(in the rows, 128 means zero)
T: a few groups of rows, each row roughly a mix of its group's hidden directions:
T (116 x 11):
[[ 88 157 143 129 144 108 150 146  84 122 105]
 [106 141 135 128 155  83 130 137 136  81  98]
 [163 138 134 108 139 158 126 157 182 126 142]
 [139 113 170 110 126 155 141 115 169 164 115]
 [101 142 120 136 176 141 104 122 132 168 158]
 [106 124 159  98 132 127 165 177 127 141 108]
 [172 116 102 122 102 152 105 139 152  90 125]
 [113 119 128  95 154 114 124 146 175  96  98]
 [143 116 140 107 164 161 133 108 157 174 130]
 [105 137 141 101 169 114 157  99  95 149 135]
 [ 70 148 150 130 145 118 122 106 121 161 107]
 [146  98 146 119 115 172 111 149 174 130 114]
 [141  96 140 103  88 171 134 139 161 128 124]
 [148 110 172 128 107 156 148 161 139 132  93]
 [144 144 117 163  85 103 125 153 101  96 123]
 [138 134 131 130  93 127  93 132 191 115 128]
 [ 82 144 121 145 129  92 143 155  93 105 123]
 [125 103 171 112 116 154 123 175 121 133 100]
 [151  99 100 136 150 158 101 102 117 157 156]
 [ 82 112 132 117 152 135 146  98  92 159 120]
 [162 105 114 118 104 141 171 140 103  96 110]
 [116 127 150  88 164 120 158 135 122 132  83]
 [141 135  98 144 146 113  95  78 153 112 145]
 [102  86 114 131 165 136 119  86 110 150 122]
 [153  92  94 129 130 171 114 127 164 126 142]
 [104 103 148  94 173 119 152 124 149 125  99]
 [153 136 122 171  78 144 106 129 113 140 152]
 [118 149 122 140  92  90 105 100 159 100 115]
 [144 131 135 153  95 119 147 162  78 105 124]
 [ 74 140 109 139 137  95 121 135 120  90 107]
 [108  87 138 107 168 143 151  99 114 147 110]
 [ 97 136 148 118 168 133 133 106 111 179 138]
 [139 157  96 145  97 107  95 144 128  90 146]
 [142 154 106 164  81 135 101 133 119 132 159]
 [ 86 150 131 124 146  88 157 129  89 120 123]
 [147 139 150 168  89 125 138 173 111 122 116]
 [121 137 103 117 167 110 104  79 152 113 114]
 [139  66 131 106 121 162 145 108 133 133 112]
 [101 136 119 130 132  88 151 124 100  88  92]
 [138 160  98 153  97 103 130 150 104  92 130]
 [108 125  74 132 119 108 105 110 149  92 144]
 [139  96  95 131  73 147 129 131 135  98 117]
 [123 170 145 110 163 105 134 147 167 106 115]
 [114 114 163 103 149 133 171 146 104 163 128]
 [ 70 141 114 144 139 121 124  94  92 126 134]
 [179 105  99 119 117 150 106 111 137  95 123]
 [ 94 126 159 114 177 111 147 122 109 131 100]
 [178 141 104 156 102 124 106 119 155 123 155]
 [155 191 116 140 137  95 137 139 110 126 122]
 [ 90 165 111 155 109 115 140 121  92 144 152]
 [ 87  93 155  98 149 134 152 136 145 135 101]
 [113 157 128 133 166 117 140 133  89 166 158]
 [124 147 117 147 103 107 154 175  99  95 133]
 [151 153  92 160  79 134 117 123 113 122 150]
 [176 128 112 142  86 138 107 142 159 112 142]
 [127 175 131 161 104 115 119 161  93 127 145]
 [182 109 111 135 132 133 113 139 168  96 130]
 [169 119 107 154  79 148 105 130 140 117 145]
 [179 138  97 114  87 142 145 139 141 138 143]
 [131 119 126 106 175 103 142 111 151  98  91]
 [109 181 111 164 116  96 107 122 138 130 145]
 [ 76 135 145 136 166  98 121 116  99 140 122]
 [109 123 140  91 154 113 168 163 134 111 102]
 [ 89 175 119 143 119 104  94 133 155 126 136]
 [ 87 166 141 119 150  84 132 120 121 117 102]
 [100 148 144 101 145 130 167 153 137 149 168]
 [149 104 127 161  82 151 139 166 139 132 143]
 [ 85 177 122 144 143  98 126 126  98 127 137]
 [108 113 159 112 155 135 164 104 136 174 125]
 [125 102 142  89 171 157 155 119 131 142 105]
 [170 107 123 123  82 152 121 123 168 124 128]
 [150 147 111 154  84 132 126 161 110 118 166]
 [167 126 107 122 129 148  98  99 178 140 131]
 [106 137 156 117 127 119 169 176 102 133 108]
 [173  90 136 135 117 124 105 129 167  98 119]
 [ 73 137 126 125 172 118 115 100 136 152 125]
 [ 69 148 164 115 115 109 134 145 113 127 113]
 [146 119  97 138 128 131 121  79 156 160 159]
 [112 128 121 111 181 129 153 102 107 164 142]
 [140 107 123 102 125 151 108  97 187 133 133]
 [141  94 147 104 149 154 150 135  90 116  93]
 [121 117 160 102 140 113 175 122  96 120  95]
 [174 124 113 156  86 148 103 126 132 130 155]
 [131 110 145 129  91 153 153 174  92 127 120]
 [162 127 148 118 101 143 157 176 102 134 114]
 [152 184 156 137 116  84 128 124 126 135 128]
 [129 132  99 135 153 118 100  97 186 123 122]
 [147 100 113 125  88 146 117 143 168  91 118]
 [158  92 130 120 180 138 150 102 112 141 123]
 [171 140  89 147 114 123 101 103 149 109 150]
 [ 67 123 127 126 155 118  96 109 146 144 139]
 [156 148 103 164  85 104 117 129 104 112 138]
 [ 84 114 130 130  99 150 125 122  89 166 142]
 [120  95 120 121 175 143 128 114  83 132 101]
 [148 128 122 101 109 144 105 114 190 112 138]
 [170  81 129 139 104 134 142 130  89 112 123]
 [ 86 126 137 118 156 103 113 125 168 101 101]
 [159 144 107  95 127 137 104 100 173 114 148]
 [154 158 133 138 108 120 150 179 107 102 113]
 [160 117  92 137 118 136  92 100 157 108 152]
 [119  98 123 141 143 138  73 115 100 115  96]
 [141 150  83 133 113  99 155 143 146  87 135]
 [149 170  92 157 119 107 124 116 101 107 152]
 [ 94 142 133 145 157 106 148 146  75 143 129]
 [ 61 160 119 132 116 121 125 116 125 154 121]
 [ 72 165 148 141 129 108 116 135 141 156 121]
 [103 109 148 106 172 113 116 133 167 107 105]
 [146 154 134 158 116 136 118 149 141 175 169]
 [ 91 168 130 117 130  97 158 156 154 115 130]
 [161 130 105 122 106 153 116 134 187 114 135]
 [113  98 154  97 170 142 154 103 130 147 109]
 [144 127 109 138  79 117  92 106 144  93 142]
 [132  93 132  90 161 156 145 128  96 110 104]
 [128  82 115 117 150 174 114 131 162 144 130]
 [131 105 117 124 133 134  90 113 189 122 151]
 [161 138 118 135  78 149 106 126 164 145 148]]
which group is each row in? (one row of each group first):
[174 137  89 141 123 124 100  95 145 106 142] -> A
[156 126 127 138 120 151  86 147 175 133 158] -> L
[148 116 149 143  93 145 123 115 172 165 148] -> B

[142 138 105 129 110 112  94 129 124  70 101] -> B
[124 154  90 127 158 105 129  73 127 124 138] -> A
[ 99 129 135 132 176 106 127  88 108 158 123] -> L
[163 139  87 156 114 128  80 131 134 109 131] -> B
[111 109 126 103 138 140 122  85 172 151 157] -> B
[134 142 117 127 164 114 142  94  79 155 146] -> B
[183 100 125 125  89 150 130 136 152 111 127] -> L
[ 92 151 132 103 146  91 120  83 144 120 116] -> B
[ 89 133 131 116 180 109 137  91 110 127 115] -> A
[124 108 133 126  85 157 162 142 119 169 149] -> A
[192 129 108 122 113 157 127 132 143 132 156] -> B
